Here are some numbered points:
array([ -60,  113, -113,  -50,   45,   70,  -78,   57,   48,   91, -112, -127]) 0
array([ 52,  14, -58,  42,  -9,  -5,  13,  20, -35,  34, -10,   6]) 1
array([ 36, -21,  44,  38,  -2, -14,  19, -21,  18, -23,  36,  42]) 2
array([ 21,  22, -30,  -8,  44, -22,  -1,  -4, -50,  31,  -1, -20]) 3
array([ -6,  29,  20,  18, -18,  26,  41,  37,  53, -42, -21,  19]) 4
array([  4,  39,   4,  13,  40, -39,  26,  11,  -3,   1,  17,  30]) 5
array([  2,  34,   1,  37, -14,  14,  54,  52,  33, -40, -22,  32]) 6
array([-46, -62,  19, -14, -22,  -4, -15, -13,   8, -40,  22, -14]) 7
array([ 14,  -3, -44,   6,   3, -21, -19,  -8, -42,  43,   8,  -8]) 8
array([ -8, -10,  10,  -8, -16,  22,  -5,  -1,  14, -14, -10, -12]) 9
Which five points above are nearest to each new point by angle? Their numbers follow each, nearest first.
array([  6,  30,  -3,  11,  48, -46,  18,  -1, -18,   6,  20,  21]) --> 5 3 8 1 2
array([ -1, -43, -11,  22,  -9, -70, -26, -35, -37,  37,  62,  46]) --> 8 2 5 3 7
array([-14,  34, -24, -36,   4,  33,  30,  43, -24, -25, -55, -30]) --> 0 6 4 9 3
array([-12, -27,  27, -51, -20,  43, -59, -38,  18,  24, -16, -38]) --> 9 7 0 8 3
array([-31,  -9,  18, -23, -50,  45,  -1,  13,  34, -29, -29,  -5]) --> 9 4 7 6 0
array([ 40, -27,  36,   5,   3,  21,  20, -17,  -4, -32,   4,  -6]) --> 2 9 7 4 6
array([ 32, -10,  41,  26, -18,  -1,  24, -12,  17, -19,  19,  47]) --> 2 4 6 5 7
array([ 47, -31,  35,   6, -57,  30,  -1, -24, -11,   4,   5,  37]) --> 2 9 7 1 4
array([  0,  54,  34, -46,   5,  35,  -3,   4,  12,  13, -41,  -1]) --> 0 9 4 6 3
array([  3, -13, -38,   3, -10, -22, -32, -14, -28,  49,  16,   0]) --> 8 3 1 0 5
array([ -6, -47,  -3,   7, -14, -62, -23, -31, -37,  28,  61,  44]) --> 8 2 7 5 3
array([ 13,   6,   2, -14,  68,  -1,  -4, -17, -12,  -7,  -4, -53]) --> 3 0 8 5 1
array([ -5,  19,  -1,  10,  19, -29,  21,  10, -12,  -1,  10,  21]) --> 5 3 6 2 1
array([ 14, -34,   1,  42,  34, -24,   8, -16,  14, -30,  34, -20]) --> 2 7 5 3 1
